128 stands for zero in the data rows.
Some points, each followed by its number:
[173 145 104 124  97 185 124 108 157  89 122 131 135 129 130 150 155 113
 122 125 169 149 172 120 146 112 168 127 107 109 106 109 130  60  89 104
 117 161 139 163 145 161 127  52 135 161  87 107 123 147 182 131 144 117
 113 144 138 105 137 142 136 150 109 134 182  81 104  95  91  96 160 126
  92 134  98 127 151 103 115 105 132 104 141   0 136  62 112 123 130  78
  82 180  89 102 119 255 103 143  99 120 127 124 139 140  93 108 124 120
  87 115 145 158 171 137 122 157 165 138  97 132  82 133 124 104 160 113
 117 123 164 122 164 104 121] 0
[150  97 194 134  99  62 158 131 138 142 178 121 194 166 111 106  81 120
 137 116  73 106  68 149 113 129 167 115 149 152 118  66 133 178 143  68
  95 119  83 121  87 125 180 191 168  49 209 139 122  91 113 104 141  73
 123 153 170 156 179 111 110 104 124 101  98 178 130 121 164  76 127  83
 105 241 124 147  62 168 201 228 130 173 166 182 163 152  47 112 166 145
  97 105 141 178 243 199  56 124 138 130 106 181 226  85 166 113  21 129
 141 152 147  78 189 108  85 169 164 123 130 162 132  97 208 108  95 177
 138 107  94 185 207 141 115] 1
[148 125 120  90  96 126 126 161 128 107 100 157 111 141 162 167 131 146
 135 148 178 183 149 149 100 164 159 142 119 117 122 115  96 154  78 169
 112 121 114  70 134 139 136 132  94 127 155 144 111 150 124  86  95 133
 144 136 168  96 162 115 120 131 140 126 116 131 126 132 123 125 157 140
 134 103 113 138  99 107 137 130 120 137 162 152 146 151 153  98 108 108
 145 128 137 118 123 119  99 142 124 113 130 160 128  92 116 126  99  82
 145 109 142 123 144  94 105 108 132 141 143  97 128 108  90 131 122  84
 109 154 123 158 136 129 115] 2
[221  71 141  73 106  48 161  95   4 129 221 174 184 152 100  48 173 126
 152 115 171 158  98 124 133  48 170  66 120 121  97 134 108 169 152 100
 115 128 125 156 108  65 156 176  94 140 151  64 123 123  87  89  97  30
  91 139 167 174 132 120 119 135 114 117 154 157 170 123 128 108 173  30
  92 128 111 164  92 147 197 125 136 165 120 167 121 179 106  62 166 103
  77  99 120 174   6 115 115 132 135  79 114 152 205  78  85 106  53 107
 131 121 169 141 161  70  74 160 191 129 142 154 158  77 121 159 115 167
 186 181 148 177 100  94 112] 3
[ 48 186 139 123 177 187  92 152 139 109  93 101  53 121 119 145 117 144
 128 142 149 144 163  90 159 118 139 165 100 129 140 212 122 123 100 132
 146 147 170 110  88 129  82 107 137 160 128 161 135 149 142 139 155 153
 108 126 123 114 104 163 136 153 107 106 148  49 103  92  85 160 122 173
 167 177 124 104 164  91  34  90 138 102 141 126 127 113 161 183 122 113
 236 205 150 121  80 114 120 144 129 162 128 119  60 162 141 121 179 167
 117 109 137 134 131 156 165 152  73 188 106 146 111 138 121 104 145  97
 105 121 165  51 101 138 128] 4
[137 100  51 109 122 165 126 102 148  97 125 120  94 145  67 135 120 157
 121 143 200 155 129 110 127  74 130 150  97 111 166 195 173 119  64  65
  52 125 150 134 142 116 120 149 109 168 105 138  87 160 103  98 139 133
 127 119 149 120 100 137 118  86 105 129 172 248 159  96  79 136 120 125
  71  82  70 162 146  87 117  51  86 122 121 119  90 131 138 123 130 113
 102 135  95 135  92  88 111 134 146  88 142  72 153  96  90  95 167  98
 100  93 102 180 143 118 158 140 175 169 124 168 127 113  72  90 103 101
 107 137 137 114 112  72  55] 5
[150 110 151 113 131 148 106 117 149 110 100 158 152 180 117 127 132 132
  77 127 150 143 130 104  69 166 129 138 143 118  36 142 148 148 119 129
 111 131 119 156 116 109 126 171 134 116 139 120 162 137 145 135 105  88
 100 137 156 150 114 153 119 138 107 106 157 110 124 117 122 108 140 125
 105 141  74 120 135  91 118 105  90  79 128 111 131 116 126 114 166   0
  94 105  87 114 147  79 121 132 126 109 118 136 162 247  98 118  98  88
 126 104 118 151 127 113 128 124 156 131 136 120 132 136 169 132  89  96
 102 141 144 124 122 116 136] 6
[109 112 167 117 118 101 114 186 169 121 158 146 146 109 141 117 144  46
 120 127 122 115  94 115 100 173 132  86 159 157  91  93 178 151 168 103
 145 100 144 114 110 141 153 171 144  63 131  95 134 112 118  22 123 115
 123 164 135 149 129 146 100 108 133 109 112 149 157 149 170 160 119  89
  96 145 188 155 103 110 166 192 112 166 153 163 106 148 105 121 183 130
 117  87 166 152 208 179  94 124 128 126 169 131 185 111 131 135  86 119
 150 156  96 113 137  87  82 154 154 132  95  46 150 138 158 179 104 168
 141 126 127 156 139 114 134] 7
[152  98 118 103  97  91 192 125 161 150 138 146 200 104 131  96 122 148
 134 156 131 139 139 140  84 128 144  84 148 136 115  61 153 126 164 104
 114 161 142 127  93 144 131 154 112 100 145 107 130 102 122 112  97 103
 147 138 122 220 109 118 118 149 106 100 121 139 152 139 178 125 128  94
 123 159 154 134 120 101 126 133 111 139 130 148 138 202  85  67 129 123
  95  75 144 159 153 123 131 154 156 112 145 132 165  91 113 128  71  83
  79 174 125 101 144 129 145 145 151 105 127  68 183  91 108 124  99 118
 122 124  78  99 137 123 114] 8
[148 104 135 107 105  81 149 109 118 148 156 181 140 154 106 130 151 168
 132 130 156 164 121 120 120 117 135  76 145 135 136 116 162 153  42 100
 139 128 186 173 139 150 149 185 127 133 170 105  90  98 101 103 120  75
 125 161 101 137 144 101 134 133 103 126 123 138 153  83 131  96 136  93
 103 150 108 114  57 152 147 151 126 172 131 156 126 191 135  87 158 140
 105  87  67 131 133 107 116 104 105 127 116  93 244 114 125 116  56 105
 123 126 119 146 147  76  99 158 127 116 180 121 115  95 118 125 101 120
 138 110 138 155 133  92 106] 9
[158 116 105  79 119 112 140  67 132 135 146 151 133 174 128 105 133 166
 129 120 146 173 110 117 117 102 132 147 130 139 162 130 142 150 106  90
 108 143 119 110 159 128  69 108 144 124 162  97  98 148 105 133 118 133
 127 150 138 134 130 135 142 147  90 140  96 149 155 116 114 150 144 100
 110  81  94 105 133 134 152 106 119 137 140 158 117 120 102 125 167 105
 121 112 103 105 118 129 117 119 110 135  74 117 159  85 126 120  94 139
 112  68 208 140 118 109 101 143 157 166 144 139 111 128 128 140 117 148
 119 131 119 127 107 123 104] 10
[ 82 151 147 141 138 144 115 157   0 134  78 116 119 150 139 166 100 106
 104 160 129 107 153 124 168 144  85 153 134 141 115 147  38  35 132 132
 127 129  77 112 122 125  97 121 111 134 125 135 135 116 138 146 178 142
 138  89 113 124 199 127 118 114 141 153 143 128 126 138 120 134 104   0
 143 127 201 135 169 129  70 165 125  99 110 134 154 122 112  48 121 148
 166 140 132 107 128 137 166 127 137 140 153 111 173 154 152 141 154 172
 128 142 112  98  76 158 165  83  74 105  98 109 117 156 113  97 131  97
 131 120 141 101  20 182 132] 11
[122 139 191 152 134 134  79 161 148 197 127 141 127  91 136 184  83 106
 161 192 120 124 125 139 146 183  90 151 147 171 117 119  20 120 103 156
 129 108 110 108  70 139 110 114 115 114 136 101 146 117 137 179 157 160
 144 101 126 136  94 122 130 124 119 148 111  97 109 114 112  17  95 231
 147 125 175 131 129 124 120 123 115 132 128 111 142 154 160 129 122 143
 152 129 140 110 127 157 144 125 110 178 101 116  80 166 193  93 180 126
 153 102 104 136 112 205 137 127  99 140  89 185 170 124 122 152 173 119
 158 139 114 141 137 130 145] 12
[ 96 153 123 148 144 181 120 124 127  93 132 125 116 124 108   7  99 110
 100 116  89 118 119 113 114 144 147 145 136 137 113  93 127 119 117 151
 158 138 109 113 116 159 164  88 114 191 127 148 103 111 136 148 129 112
 146 199 129  90 140 143  95 114 187 128 149  87 119 116 154 156 141 124
 155 160 184  95 157 119 139 200 120  25 121  94 133  96 124 166  99 116
 107 148 133 100 101  83 142 117 143 124 143 153  89 110  81 141 177 135
 122 255 162  96  97 110 128  96 109 108 103 100 114 155 133 163 144 121
 113 153 141 112 149 149 122] 13
[ 83 111 255 143 131 114 122 159 135 152 128 132 155 152 121  99  98  81
 124 119  70 112  98 126 110 162 100  78 147 190 107 124 106 124 152 144
 172  92 147 147 108 154 122 136 141  75 143 108 121 113 138 134 144 121
 158 132 147 149 182 176 109 127 141 117  73 130 129 140 123 121 137 193
 112 159 206  89 123 202 170 187 136 164 100 112 140 110  89 123 121 182
 169 120 150 138 164 202 131 115 106 152 134 128 129 131 100 148 122 120
 110 150 136  94 129 103  64  88  81  96 126 127 159 177 164 105 136 133
 112 111  96 132 138 149 124] 14
[159 104 178   7 160  52 152 134 150 165 162 165 174 185 108 118 126  99
 124  89  79 135 100  79 110 142 158  76 142 150 115  60 145 140 233  86
 143  83  99 174  91 172 180 181 110  31  98  65 131  63  46 100  97  56
  95 143 145 163  97  46 133 101 183 118 102 144 164 148 153 122 129  38
 114 145 167 124  88 171 153 227 122 205 123 150 162 172  78  67 146 164
 121  84 182 146 170 137 107 145 132 107 118 189 159 103 112 129  29 145
 112 153 146  71 152  97  72 126 185  85 143 101 124  70 145 110  68 180
 139 121  60 204 146 128  73] 15
[ 93 136 165 147 127  55 115 171 108 144 132 127 147 144 151 150 113  88
 129 144  90 130 132 136 183 145 110 173 139 154 122 130  99 137 174 181
 163 131 151  76 115 156 102  96 143 185 135 113 147  91 138 139 157 188
 148 132  75 154 117 112 124 184 178  96 144 135 164 134 135 134  93 155
 159 145 189 128 171 149 138 170 151 151 130   5 183 140 150 125 109 172
 148 137 152  93 110 115 151 178 139  92 115 135  91 165 135 138 154 163
 152 133 146  85 142 169 135 139  89 142 110  97 148 163 136 115 152 137
 106 117 116  96 143 152 171] 16
New points follow, each followed by the numbers of its three nearest points above, looking only along the 2 directions in which the numbered points spread most, nearest first.
[132 184  95 158 174 142  71 135 126  90  99 170 108  98 133 134 135 116
 112 108 132 136 127 106 140  36 113 153 116 108 150 168 114 111 133 131
 123 148 135 149 134 121 106 123 137 148 104 111 133 158 201 125 116 118
 217 109 121 133  88 107 127 154 135 137 122 110  99  91 119 149 164 161
 124 124 128 133 116 124 115  84 164 117 131 123 105  95 167 141  94 107
 173 163 103 122 122 109 147 105 111 130 111 109  95 115 128 126 172 146
 114 106 125  93 109 147 139 107 138 123 123 167  93 138  96 122 144 142
 129 147 187  96 128 127  67] 0 13 2
[134  97 123 131 122 118 137 113 143 135 158 147 154 147 120 153 134 132
 146 110 103 159 121 134 130 123 106 110 103 137 128  95 114 141 150 124
 113 107 165  98 151 158 107 174 147 131 127 122  84 114 138 124 128 174
 111 148  99 119 118 110 132 134 122 110 117 112  68 136 132 104 112 112
 118 130 121 121 138 178 163 132 151 134 112 150  97 128 114  97 129 156
 115 108 110 125 103 124 145 136 138 133 117 141 151 104  73 106 157 119
 141 141 126 104 110 127 133 139 135 131 103 115 125 122 156 150 186 109
 145  89 115 146 128 135 147] 2 6 13
[135 136 115 113 128  88 162 108 140 142 130 123 100 127 134 132 161 113
 129 107 104 126  99 123  44 121 156 101 142 109 122  99 122 172 162 125
 175 121 164 137 121 109 180 157 141  93 135 188 144  90 139 126 128  97
  83 179 239 128 136 129 138 115 168 119  83 187 116 118 141 227 110 117
 139 146 120 119  77 124 110 182 124 168 135 140 120 124 129 122 141 158
 116 149 141 118 165 151 129 112 174 145 109 130 163 116 115 137  80 139
 173 112 183 115 169 142 145 167 127 117 135 123 135  87 155 135 130 149
 149 121  95 148 141 141 138] 8 7 2
[140 149 110 148 115 134 160 138 148 118 138 110 145 122 207 163 108 131
 109 149 121 123 148 148 142 138  81 163 142 191 105 160 133 148 114 125
 146 122 107 159 102 116 103 109 135 110  90  96 139 105 139 157 140 114
 116 110  68 116 119 161 170 158 136 115 128 103 134 139 155 113 102 130
 144 118 141 107 146  86 111 112 166 158 128 110 141 117 115 131 105  98
 146 131 100 122 123 132 118 113  96 145 133 151  90 140 154 111 125 138
  99 141 148 115 126 180 142 135  97 147 121 115 122 152 132 108 182 120
 146 121 122 118 152 150 121] 13 11 12
[181 120  89  73 119 129 145  96 112 111 132 149 122 208 165  72 196  82
 146 106 205 114 146 120  96  94 154 136   0 122 135 189 152 138  79 104
  71 102 115 112 150 133 117 124 115 188 168 119 109 167 108 112 123  80
 104 125 152 117 141 122 159 114 101  92 169 104 175 112  95 102 168  93
 115 137  74 132 145 119 105  74  86  97 170 167  71 149 171 126 151 107
  55  99  94 115  38  64 132 148 113 107 103 103 145 106  89 126 154  98
 127  75 128 155 146  80 149 156 114 131 152 157 114 140 112 164  99 111
 144 119 162 137 112  64 114] 5 10 6
[100 131 163 176 134 122 113 176 135 145 123  90 134 141 149 134 146 123
 123 104  86  98 151 127  98 146 110  83 152 151 151 103  67 156 153  96
 150  94 136 127 108 136 152 151 128  83 113 100 146 110 130 128 141 115
 125  77 152 112 147 136 124  72 131 128  74 130 150 125 125 146  82 188
 143 124 165 138 126 131 125 136 118 105 133 123 107 111 126 157 130 123
 187 143 123 129 127 157 115 137 132 124 135  13 127 229 104 128 133 132
 165 148 146 110 124 141 123 116  93  94 111 106 144 154 166  64 141 139
 141 120 118 157 141 179 115] 13 11 16
[148 127 122  98 124 120 109 137 122 102 131 109 117 123  98 134 150 152
 129 199 137 139 130 124 130 111 143 124  96 113 135 154 151 143  79 129
 114 168 148 119 157 141 141 112  92 151 112 137 109 152  92 154 113 110
 147 134  93 126 119 133 135 142  59 144 151 155 116 103 137  83 142 213
  97 114  94  96 141 120 130 101  88 141 103  88 124 148 152 110 101 113
  54 138 131 130 101  47 142  90 139 136 137 135 165 111 130 132 140 144
 100  94 131 156 112 118 186 144 140 149 126 126  96 157  67 140 118 153
 119 116 150 116 113 133 119] 0 6 2
[157 109 119 147 190 169 130 120 161 117  96 125 107 110 135 141 129 143
 124 112 154 159 139 128 128 105 151 153 129 114 104 141 148 117 110 128
 101 118 132 154 126 121  92 104 101 155 120 186   0 147 116 135 101 118
 136 115 118  88 152 152 131 119 111 147 143 133 132 145 124 108 130 190
 139 105 106 106 140 108  67 130 145  90 119 126 165 116  71 141 102 111
 125 128 140 117  63  93 153 122 131 130  28 115 116 157 119 153 118 151
 142 148 129 168 162 111 103 101 124 136  84 160 138 125 129 121 133 112
 168 136 153 121 112 115 135] 0 2 6
[203 128  87  76  98  81 142  95 128 100 188 179 152   0 106 112 140 155
 152  43 194 176  88 146  81  73 129  52 112  70 129 109 157 189 122  87
  73 128 130 116 102 102  90 223 135 113 111 147  98 179 115 100  84  86
 103 143 186 154 139 126  85 152 126 201 153 175 160  81 123  75 150  73
  84 126  63 129 124 150 148 117 119 173 122 177 115 145 129  42 143  98
  51  74 163 143 145  76 110 150 110 101 143 112 241  69  75 130  49  70
  85 109 152 166 165 106  95 167 179 137 147 144 129  99 111 131  91 107
 133 146 123 212 108  90  84] 3 9 10
[131 105 189 125 138 122  49 118 137 117 144 131 139 158 128 119 139 117
 127 114 144  92 127 109 156 147  58 137 120 136 134 188 133 127 161 139
 101 121 141 151 158 130 142 147 132 144 148 134 146 120 137 127  96 111
 155 120 133 109 134 148 165 127  85  68 123 137 120 125 150  83 132 109
 150 139  72 117 133 133 119 118  97 146  66 139 127 126 114 159 123  97
  72 110 145 158 132 146 135 124 133 167 136 157 120 129 102 119 147 133
 114 114 140  95 146 159 139 142 144 103 120 135 136 143 123 120 122 130
 123 124 127  84 121  99 146] 2 6 13
[122  98 134 139 169 126 114  46 114 108 123  82  98 128 119  90 131 142
 149 159 171 122 133 119 121 114 138 141 126 109 132 142 147 138 122 112
 123 123 119 129 130 115  66 141 216 126 146 135 116 101 151 122 120 233
 103 112  37 128 116 133 141 137 139 131 137 170  91 148 115 104 127 124
 121 129 137 144 155 106  96  99 135 134 148 179 130 118 107  91 164 111
 131 124 125 157 133 120 108 129 139 143 127 126 134 123 112 109 116 120
 142 117 118 100 120 145 129 107 137 126 127 119 110  91 171 135  47 116
 110 150 127 119 131 117 129] 2 6 0
[140 155 107 188 155 151 112 133 121  78 129 143  86 134 163 135 105 131
 111 132 129 145 139 115 160 113 139 159  72 132 160 172 129 134  99 166
 154 144 163 112 108  94 126 101 126 136 104 142 119 121 140 157 172 133
 138 117 134  66 112  91 138 124 122 132  98 104  85 115 123 173 114 154
 142 134  60 116 167 106  95 154 129 123 139 127 136 113 128 145 142 117
 157 169 152 125 120 141 126 227 116 128 155 108  82 150 121 125 152 108
 109 120 122 112 131 135 161 135 105 101  99  98 120 123 138 139 139 120
 124 130 151 103 152 156 127] 13 11 0
[ 75 206 131 122 162 140 130 176 114 150 134 126  61 111 145 116 119 131
  87 114 108 135 105 140 161 155 112 132 133 155 170  96 146 125 118 139
 132 140 125 108  89 142 131 112 111 126 156 131 143 118 100 152 145 111
 125 115 151 109 120 131 125 114 107 141 115 164 165 118 129 134 138 139
 126 112 151 150  96 150 117 200 113  98 143 120 131 165 106 129 148  64
 156 125 130  78 109 119 150 103 119 141 191 134  99 137 123 116 133 143
 156 113  99  90 128 128 130 149 120 143 105 132 161 158 156 124 164 111
 104 127 127 113 136 148 143] 13 11 12
[104 144  83 172 149 154 125 101 154 102 168 125 126 124 109  76 133 134
 101 105 169 128 154 122 115 151 149 121  96  99 133 128 141 131 101 148
 117 193 139  98 213  91 129 113 112 142 104 145 158 131 138 122 133 125
 130 139 120 116  70  93 135 149 127 142 143 125 113 133  59 252 182 159
  90  67 116 138 141 119 119  32 123 127 255 103 106  97 165 145 138 116
 115 149 127  92 110 118 139 130  97 122 100  73 128 166 157  78 160  96
 107 153 141 212 123 133 153 159 121 191 113  96 111 153 132 255 123 124
 138 139 160  79 121 147 119] 0 6 2
[ 85 139 163 134 155 147 127 176 138 177 111 117 137 153 185 135 109 107
 165 100  97 116 161 148 131 154 129 143  74 143 145 135 202  83 139 166
 120 131 132 129 122 121 117 154 152 102 139 120 112 132 145 196 135 107
 107  77 116 110 142 142 117 153 153 118 125 153 107 143 169 155 116 156
 190 130 177 112 143 152  90 131 156 136 139 101 120 149 154 154  79 151
 177 137 128 135 118 139  92 116 136 135 157  85 101 137 227 120  21 104
 153 154  94 135 107 143 119 145  75 101 116  55 134 183 128  87 166 121
 131 117  88 118 145  98 151] 13 11 12
[105 118 112 130 145 148 146 185 146 129 105 112 108  83 121 132 145 107
 126  90 178 123 155 111 115 149 112 105 147 137 122 115 127 124 148 166
 148 134 146 106 142 112 103  93 166 100 130 131 166 116 160 135 132 140
 129 126 120 116  68  93 117  98 136  73 116 114 121 148 105 157  74 145
 140 145 168  92 119 121  78 145 130 127 141 136 137 108 177 137  85 127
 147 154 129 180 159 154 158 124 132 142 105 102  43 168 144 172 172 126
 138 125  97  83 110 101 125 109  92 114 125 157 124 113  93 152 143 119
 143 146 131  93 121 155 142] 13 11 12
[112 145 144  78 134 153 116 127 138 123 111 111 133 105 135 101 117 140
 102  73 110 165  99 120 104 141 117 147 134  86 104 133  93 108 146 148
 139 124  99 121 111 133 115  92 190 119 102 111 133 124 100 150 171 154
 159 153  95 137 137 126 137 125 154  90  75 136  93 127 132 138 122 142
 176 160 176 116 116 147 105 111 186 177 143 119 121 100 130 121 137  97
 152 121 127 123 150 119 157 135 127 135 143 165 164 152 126 147 146  97
 161 115 135 122  91 129 128 144 103 127 131 120 135 128 108 153 141 155
 117 150 116 195 152 168 144] 13 11 2
[139 101  77 123 116 147  98 134 127  61 120 108 103 133 110 165 134 165
  99 165 140 151 178  33 117  80 115 149  73 109 113 179 123 142 102 138
 125  98 153 108 160 139 120 113 132 151  80 157 143 147 137  54 151 133
 133  92 130 165 126  56 136 146 140 131 160  99  95 140 128 118 153 139
 156 145  93 125 207 124 118  83 160 194 107 118 107 119 149 132  99 115
 109 105 117 119 148 116 120 112 128 136 118  34 115 141 145 157 191 137
 115 144 143 155 120 137 104 144 137 130 113 146 124 110 102 126 147 132
 140 133 145 143 146 119 140] 0 6 2
[162 133 186 134 139  68 202 175  73 150 162 106 139 155 148 134 122  21
 127 113 119 105 110 120 159 131 125 160 143 125 141 142  71 131 151 179
 125 144 122 124 113 141 147 105 122 129 193 116 128  94  99 109 157 144
 134 115 119 109 147 126 124 149 140 116  79 130 135 129 119 114 191 115
 160 112 137 126 126 135 116 137 197 151 139 144 124 113 121 159 146 143
 189 131 144 133 144 171  49 122 135 137 132 134 153 136 137 169 138 147
 126 145 123 113 149 156 111 130 134  98  99 210 130 143 146 135 150 139
 168 100  66 121 179 131  75] 13 14 11
[ 67 166 118 199 148 220  57 150 108 127  75  45  75 100 124 137 118 105
  75 126 123 138 169 106 135 117  98 216 118 127 148 172 100 118  90 159
 141 127 166  36 206 144 106  49 143 184 139 204 134 224 157 178 143 255
 142  48  89  83 142 127 161 131 111 161 140  67  74 135  64 164 123 236
 194  87  41 151 134 110 130 121 122  58 153 104 123 104 220 193 104 131
 177 177 124  82  49 150 131 132  91 149 116 110  44 173 167 136 249 113
 148  96 131 141  70 162 174 107  87 166  47 105 130 123  82 145 162  48
 101 156 173 123 143 150 148] 4 11 12
[139  96 181 113 137 133 171  91 107 115 172 150  93 144 138 118  44 145
 149 136 100 136 111 134 153  96 116 125 147 125 147 110 133 147 150 128
 128 149 148 144 140 135 131 158 125 153 107 119 133 122 124 111 120  96
 145 147 103 134 164 142 118 134 106 157 139 150 166 123 126 154 154 102
 107 133 125 118  56 154 129  98  50 133 134 170  96 132 131 132 112 131
 183  97 142 141 109 210 112 126 149 118 137 128 167 115 116 202  84 122
 134  95 129 208 130 140 139 109 132 114 147 132 147 138 129 114 124 108
 121 132 133 144 145  92  85] 2 6 10
[194 156 151 126 117 126 165 102 139  98 146 161 201 132 255 122  85 195
 162 120 101 131 129 119 121 191 107  83 121 116 135 121 192 107  92 106
 107 133 144 143 121  63 115 157 117 122 111 122 131 142 105 108  89 119
 146 187 108 132 144 133 147 133  98 145 125 142 132 107 113 136 135  91
 142 132 103 146  95 137 153  93 120 101 122 133 131 169 112 125 128 126
  87 192 103 144 165  88 137 112 189 132 132 137 153  78 166 137 105 162
 106 143 137 157 125 120 133  79 123 111 140 148 146 116 176 152 136 112
 136 154  93 109 134 108 127] 2 6 10
[165  98 152  92  93  77 244  80 201 127 143 122 167 107 106 147 241 163
 159 138 160 111  94 137 121  97 136  83 131 136  99 109 204 204 137  61
  90 117  79 166 118 114 180 196 123 147 156 107 106 126  95  72 100  70
 107 139 153 171  79 255 124 122 144 120 134 139 201 134 129  76 140  38
  69 125  40 187 110  60 162 155 111 130 160 161 100 156  95  97 126 130
  64  84  95 190 149 128 144 199 134  85 145 157 201  44  95  83   0 112
 129 124 137 137 167  91  74 161 177 144 182 146 153 119 131 143  73 153
 135 122 129 170 121  62  75] 3 9 8
[107 166  22 145 127 196  98 116 117  82  77  87 217 155 116 131 120  99
  89 197 173 143 197 181 183 116 116 177  58  87 162 255  76 117  78 159
  88 187 135  83 202 105  99  24 116 192  69 196 149 183 173 182 124 195
 148  87 117 127 138 139 149 133 102 188 158  64  50 157 105 153 132 214
 112 101  79  96 193 104 109  11 128  34 154 131 102  76 189 194  68  85
 136 225  85  82  34  43 129 111 122 110 121  82  43 183 174 153 237 132
 108  82  91 174  77 180 177  71 198 164 107 151  81 143   0 148 185  89
 124 135 208  28  98 110 167] 4 0 5
[ 98 117 163 119 140  69 148 131 100 197 156 183 218 175 145  65  90  89
 166 124  84 119  94 135 100 138 186 108 199 149 125  85 156 129 169 178
 138 167 130 151  81 113 123 183 148  66 148 133 117  70  76 106 130  87
 116 169 147   3 119 150 122 134 172  97  83 125 178 128 180 105 125  53
 131 133 126 124 107 145 198 223 126 166  79 123 169 161  94 116 131 167
 116 120 144 116 130 130 129 113 131  22 140 156 137 109  96 117  33 122
  53 202  78  89 176  69  53 115 160 139 154 146 136 132 183 128  81 178
 140 124  99 148 185 155 124] 7 8 1
[144 136 133 128 116 113 133 113 120 153 133 109 128 107 119 100 142 128
 138 102 140 120  99 133 142 102 146 144 123  91  78  85 142 163 136  79
 136 112 156 136 137 106 146 148  72 130 138 159 149 130 110  99 126 106
 103 138 146 142 116  93 106 108 104 136 147 127 133 106 167  98 139  92
 132 136 123 127 106 215 157 129 162 143 137 159 107 139 117 121 119 140
  88  71 120 149 141 165 138  99 165 106 114 133 155 143 113 108  74 118
 142 112 142 153 133  90  46 221 137  74 105 155  93 110 135 115 118 132
 119 140 122 127  89 117 123] 8 9 2
[ 90 161  77  35 172 163 101 146 131 125 108 110 159 116 161 134 168 108
 160  98  81  97  98 134 129 175 115 147 116 163 174 106 130 115 172 170
 147 100 125  73 118 134 159 100 145  81 142 132 150  23 140 127 136 171
 113 122 105 140 138 134 127 119 144 139  68 100 123 147 135 174 119 139
 161 149 203 131 146 130  85 154  88 128 119 135 163 112 108 148  95 144
 200 144 151 114 142 255 154 135 138 157 135 107  68 160 158 131 171 158
 126 150 126 106 141 171 180 100  93 140 144 103 155  77 127 128 122 120
 145 132  87 152 116 175 139] 16 12 11
[147 118  91 138 125 122 106 132 141  92 112 137  93 122  95 101 160 177
 136 143 127 115 161 153 140 113 157 121 127 107 144 183 134 149 151 119
 114 139 137 184 149 108 113  98  70 190 110 117 101 133 120 131  94 188
 114 127 175 129 123 164 103 148 115 189 162  99 131 120  97 135 149 165
 124 110  99 118 152 118  87  88 119 104 118 104 139 130 169 140 109 106
 139 163 114 115 104  98 122 131  97 111 163  76 135 143 127 137 130 128
 125  90 106 169 130 121 155 142 120 148 150 108 105 121 122 138 125 122
 126 135 151 139 102 134 134] 0 6 2
[185 119 185 150  84  62 159 116  86 116 187 181 158 184 116 132 160 181
 136  94 141 157 149  94 100 103 147  97 133 125  93  91 145 177 160  33
  85 109 139 164  53 112 147 199 135  81 116  49 120 118  90  36 111  61
  98 186 144 140 120 132 111 120 112  98 133 175 147 127 136  98 155  39
 100 126 164 161  65 175 174 181  94 177 138 150 135 174  69 118 126 159
  63 121 102 136 168 145 139 149 149 110 127 158 218 115 174 109  52 121
 140 144 138  78 180 113 124 165 176 108 169 135 117 118 176 148  76 180
 115  71  63 194 133 141 132] 8 9 1
[ 97  71 147 133 144 164 134 128 113 151 152 114 147 125 119 135 127 119
 158  95 113 113  85  85 113 146 111 106 223 144 131  81 111 122 127 142
 172  94 131 117 140 128 125 130 184  92 101 135 146  91  97 136 102 133
 173 119 122 123 128 132 105 116  97 124 130 129 108 152 134 122 156  80
 126 132 144  81 128 116 145 185 125 144 102 154 137 145 142 119 125  98
 148 132 152 132 135 149 136 130 144 112 116 163 110 116 105 112 122 147
 108 120 141 111 107 129  96 132 108 138 166  90 129 163 156 118 147 150
 150 131 179 136 144 119 137] 13 2 8
[109 133 123 175 130 172 100 131  76  80  97 134 113 105 138 151 128 115
  98 131 128 150 146 125 128 106 127 143 140 121 148 154 134 103 102 154
 121 114 149 134 122 122 108  99 137 104 123 124 139 160 122 139 128 130
 147 121 106 130 136 128 127 127 101 125 149 106  99 142  91 104 144 153
 166 119  82  83 131 128 119  65 149  75 110 126 115  93 201 186 115 141
  86 175 129 161 124  45 111 104 114 130  94 141  79 153 156 109 158 104
 135 103  93 138  83 118 141  89 151 154  90 136 121 128  93 125 164  89
 136 152 148 121 109 109 175] 0 4 13
[131 119 111 133 141 126 145 116  76 100  95 111 119 143 121 127 129 137
 125 131 182 124 106 145 141 136 125 132 113 120 120 144  96 132 115 125
 123 130 121 140 171 134 119 140 172 122 110 120 135 143 160 161 100 112
 133 104 125 158  77 116 142  97 139 148 128  79 144 137 135 144 102 133
 113 130 135 126 239 115 144 146 148 109 109 155 124 123 112 107 143 108
  96 149 109 129 131 116 129 103 167 123 130 104 145  98 102 116 146 109
 121 126 144 126  78 104 157 134 106 109 139 131 143  93 152 155  85 120
 144 159 131 127 110 139 144] 2 6 0
[145 122 112 152 129 114 113 123 154  95 117  87 120 178 108 125  97 148
 111 161 168 116 131 114 141  92 111 143 103  78 140 177 138 136 100  52
 137 139  75 124 169 110  89 115 133 166  94 102 116 180 130 147 113 168
 115 118 120 154 119 145  84 157 102 131 141 104 110 125 129 120 134 146
 116  98  55 118 149  94 123  71 200 106 146 138 112 143 133 153 135  91
  64 156 100 128  89  97 141 143 120  92 116  97 132 153 116 118 160 160
  99 112 129 135 120 158 163 111 106 158 127 130  86 124 124  98 133 102
 143 124 162 166 124  98 101] 0 6 2
[ 80 151 150 156  94 137 128 191 128 182  99 126 172 161 166 122 133  90
  73  94  26  92 109 132 130 153 126 124 169 133 112 104 119 145 185 182
 184 137 107 139 106 118 130 118 138  81 153  91 142  85 122 124 147 136
 132 134  90 123 109 134 123 102 171 115 100  98 121 140 124 156  38 132
 155 134 224 149 128 163 144 186 174 167 146 111 156 114 103 144 166 168
 182 140 214 138 119  95 114 143 115 118  71 178  77 130 160 111 138 176
 133 145 141  66 202 160  95 108 105  87 116 111 156 140 219 112 130 158
 122 123  79  85 164 191 153] 14 16 12
[122 110 154 139 143 126 126 154 104 186 184 117 110 146 134 191 127  84
  84 137 110 129 173 116 122 138 133 124 130 138 112 119 118  92 148 144
 128 117 114 120 131 133 143 123 200 153 135 125 150 132 116 133 145 176
 117 103  87 111 138 117 118 124 142 104 106 113 138  97 154 111 147 156
 166 135 193 100 108 122 141 179 133 134 112 148 152 132  96 126  86 137
 118 131 118 123 138 111 170 126 145 130 154 145 118 126 119 128 133 125
 125 148 146 123 154 141  86 109 125 118 117 111 136 151 225 117 129 146
 111 131 125 115  92 251 125] 13 11 16
